In the data rows, 50 means zero.
Here are some points:
tensor([43, 53, 45, 52, 58, 48, 57, 45, 63, 53, 51, 48])
tensor([42, 44, 51, 53, 46, 56, 49, 50, 52, 46, 52, 53])
tensor([63, 53, 47, 47, 52, 50, 47, 51, 47, 56, 50, 35])
tensor([47, 49, 53, 42, 55, 43, 54, 38, 44, 50, 54, 70])
tensor([71, 62, 51, 45, 46, 36, 42, 53, 40, 50, 44, 42])
tensor([59, 51, 51, 44, 49, 40, 51, 51, 36, 52, 50, 56])
tensor([62, 32, 72, 36, 19, 81, 16, 70, 19, 20, 35, 54])
tensor([42, 45, 53, 55, 48, 53, 47, 51, 50, 47, 50, 53])
tensor([52, 44, 50, 49, 51, 50, 54, 58, 41, 44, 54, 67])
tensor([31, 51, 61, 50, 30, 43, 51, 49, 56, 42, 50, 63])
tensor([60, 53, 49, 65, 46, 38, 56, 58, 45, 44, 49, 46])
tensor([43, 50, 48, 49, 49, 61, 45, 48, 74, 51, 50, 35])
tensor([41, 47, 50, 44, 51, 58, 43, 39, 49, 53, 51, 54])
tensor([62, 58, 50, 59, 46, 39, 57, 56, 44, 43, 49, 41])
tensor([45, 61, 56, 44, 35, 38, 54, 55, 58, 44, 44, 60])
tensor([51, 47, 51, 53, 47, 53, 47, 50, 45, 47, 49, 48])
tensor([43, 40, 58, 35, 44, 61, 32, 34, 11, 43, 47, 96])
tensor([23, 54, 64, 50, 22, 36, 58, 52, 61, 35, 45, 68])
tensor([33, 40, 50, 58, 59, 43, 73, 52, 61, 47, 66, 66])
tensor([68, 53, 45, 49, 58, 51, 45, 56, 37, 53, 49, 43])
tensor([37, 49, 56, 39, 40, 52, 50, 50, 55, 54, 49, 59])
Here are 10 more points, each followed by its number:
tensor([66, 59, 35, 55, 65, 39, 56, 45, 58, 59, 51, 35]) 0
tensor([34, 35, 48, 69, 54, 60, 76, 65, 36, 29, 72, 83]) 1
tensor([40, 42, 56, 39, 45, 57, 47, 48, 45, 49, 50, 66]) 2
tensor([68, 55, 49, 54, 49, 39, 52, 60, 46, 48, 47, 41]) 3
tensor([37, 62, 58, 43, 37, 39, 47, 52, 52, 45, 43, 70]) 4
tensor([59, 56, 58, 40, 29, 56, 32, 57, 59, 48, 38, 30]) 5
tensor([50, 45, 44, 48, 48, 77, 32, 51, 71, 60, 46,  7]) 6
tensor([74, 45, 45, 74, 71, 35, 67, 68,  9, 32, 64, 66]) 7
tensor([42, 56, 54, 48, 42, 41, 51, 54, 61, 49, 46, 59]) 8
tensor([44, 44, 41, 64, 57, 61, 65, 68, 69, 56, 58, 29]) 9
Which three of these numbered points are nearest to each point below by angle, seen from the average point of the first points? Their numbers follow each, nearest first.
tensor([31, 30, 52, 65, 66, 48, 67, 42, 46, 44, 60, 76]) > 1 7 2
tensor([38, 50, 51, 47, 47, 60, 41, 45, 67, 55, 46, 40]) > 6 5 9
tensor([62, 48, 53, 57, 45, 46, 46, 52, 31, 41, 51, 58]) > 7 3 1
tensor([61, 54, 59, 46, 30, 57, 37, 56, 47, 50, 40, 34]) > 5 6 3
tensor([94, 75, 52, 44, 43, 24, 40, 53, 31, 50, 36, 38]) > 3 0 5
tensor([48, 44, 55, 36, 56, 54, 45, 47, 45, 55, 46, 69]) > 2 4 1
tensor([67, 45, 39, 47, 67, 80, 32, 48, 44, 60, 48, 30]) > 6 0 9
tensor([38, 40, 50, 57, 60, 44, 69, 52, 55, 51, 59, 62]) > 1 9 7
tensor([33, 43, 52, 68, 37, 51, 61, 58, 55, 34, 57, 49]) > 1 9 8
tensor([35, 50, 50, 17, 69, 59, 42, 38, 51, 62, 54, 90]) > 2 4 8
tensor([26, 56, 60, 40, 35, 39, 45, 37, 50, 46, 45, 68]) > 4 8 2
tensor([49, 46, 37, 78, 59, 47, 75, 64, 66, 50, 60, 25]) > 9 0 3
tensor([58, 52, 53, 43, 39, 55, 41, 57, 50, 48, 45, 40]) > 5 6 3
tensor([48, 49, 52, 35, 54, 52, 45, 47, 44, 55, 49, 67]) > 2 4 1
tensor([58, 49, 44, 54, 53, 59, 46, 55, 56, 53, 45, 34]) > 6 9 0
tensor([43, 61, 55, 36, 35, 50, 38, 46, 57, 57, 39, 50]) > 5 8 4
